[[-68  59 -44]
 [  3  13  37]
 [ 46 -66  49]
 [ 46  65  22]
 [-41 -29 -52]]
->
[-68  13  49]

[[ 48  15 -66  -3]
 [-25 -10  14  -8]
 [ 53  11  -1  33]]
->
[ 48 -10  -1]

[[-37  35 -44]
 [ -2 -71 -15]
 [ 21   3  44]
 [-23 -62  53]]
->
[-37 -71  44]

[[ -7 -16]
 [-47  29]
 [-11 -46]
 [ 59   5]
 [ -2  41]]
->
[-7 29]

[[  7 -29 -26]
 [  2 -27 -18]
 [  5 -15 -29]
 [ 14 -61  24]
 [ 10  -6  55]]
->
[  7 -27 -29]

[[-61   2 -33 -29]
 [-20   5  -4   0]
 [-59  11 -52  -5]
 [-60  -4 -34 -22]]
->
[-61   5 -52 -22]

[[-20  -4  15]
 [-59  16 -29]
 [-33 -18  -2]
 [ 42  38 -31]
 [-37 -26 -19]]
->
[-20  16  -2]

[[-10 -44  17]
 [-11  70 -46]]
->
[-10  70]

[[-10  11]
 [-18  24]
 [ 56   8]
 [-42  16]]
->
[-10  24]
---
[[ 70  49  -5]
 [ 12  26  -5]
 [-15 -32   8]
 [-15 -29   7]
 [ 16 -21   9]
 [ -7 -24   7]
 [ 19 -15   7]]
->
[[ 70  -5]
 [ 12  -5]
 [-15   8]
 [-15   7]
 [ 16   9]
 [ -7   7]
 [ 19   7]]

[[  0   0   0   0   1   0   0   1   0]
 [-22 -20  -2 -39  57 -14  -5  -7 -26]
 [ 17  21  31  29 -18   6   0  -3  12]
 [ -1  -6 -42  23 -10   4  19  22   1]
 [  9   3  -7  28   0  23  -6  15  19]
 [  9  11  23  12  17  11  -4   4   7]
 [ 18  20  19  26 -10  13  -1   0  16]]
->
[[  0   0   1   0   0]
 [-22  -2  57  -5 -26]
 [ 17  31 -18   0  12]
 [ -1 -42 -10  19   1]
 [  9  -7   0  -6  19]
 [  9  23  17  -4   7]
 [ 18  19 -10  -1  16]]

[[ 35  14 -19 -38  30  -6  -6  37 -35  38  22 -36   3  -1  22]
 [  7 -16  -7  14 -63 -20 -41 -10 -10 -32  -1  14  12   0 -28]
 [ 19  17  21  17  21 -52 -30   5  39   3  20  12 -13   0 -53]
 [-10 -20   0  -6   0  -1 -22  -1 -11  32 -57  11  26   0  -5]
 [ 13   0  30   8  16 -65  13  30   7  41 -21  21 -16   0  -6]]
->
[[ 35 -19  30  -6 -35  22   3  22]
 [  7  -7 -63 -41 -10  -1  12 -28]
 [ 19  21  21 -30  39  20 -13 -53]
 [-10   0   0 -22 -11 -57  26  -5]
 [ 13  30  16  13   7 -21 -16  -6]]

[[ 21 -11   2  -1  21 -22]
 [-50   4  52  -4  -3   9]
 [ 29 -12   1  14 -51   8]
 [ 10  19 -30 -11  13  37]
 [ 32  19  31  11   4   1]
 [-20 -25   4  28  17 -32]
 [ 26   5 -16 -22   7  12]
 [ 20  -1  25 -25 -17 -13]
 [ 43   4 -30 -32   4  21]
 [-12  20 -20  20  -3 -39]]
->
[[ 21   2  21]
 [-50  52  -3]
 [ 29   1 -51]
 [ 10 -30  13]
 [ 32  31   4]
 [-20   4  17]
 [ 26 -16   7]
 [ 20  25 -17]
 [ 43 -30   4]
 [-12 -20  -3]]

[[ 25 -57  51  12  47  17 -27 -25 -17]
 [-56 -29 -28   6 -51  23  37  15  -4]
 [-20  -3 -34 -59 -35 -46   4 -40  18]
 [ -9 -29   9  38   7  25 -30  16 -50]]
->
[[ 25  51  47 -27 -17]
 [-56 -28 -51  37  -4]
 [-20 -34 -35   4  18]
 [ -9   9   7 -30 -50]]

[[ -1  22  -6  32]
 [  1  -2  -1  15]
 [-10  -3  -9  19]
 [ 14  10  -3  23]
 [  5   1   0 -10]
 [ 15 -30   2 -17]
 [  8 -18 -39   1]
 [ 21  -7 -18  11]
 [-55  18  -9  26]
 [-61  18  -5   7]
 [ 15   0 -15 -33]
 [ 40 -32  -9  12]]
->
[[ -1  -6]
 [  1  -1]
 [-10  -9]
 [ 14  -3]
 [  5   0]
 [ 15   2]
 [  8 -39]
 [ 21 -18]
 [-55  -9]
 [-61  -5]
 [ 15 -15]
 [ 40  -9]]
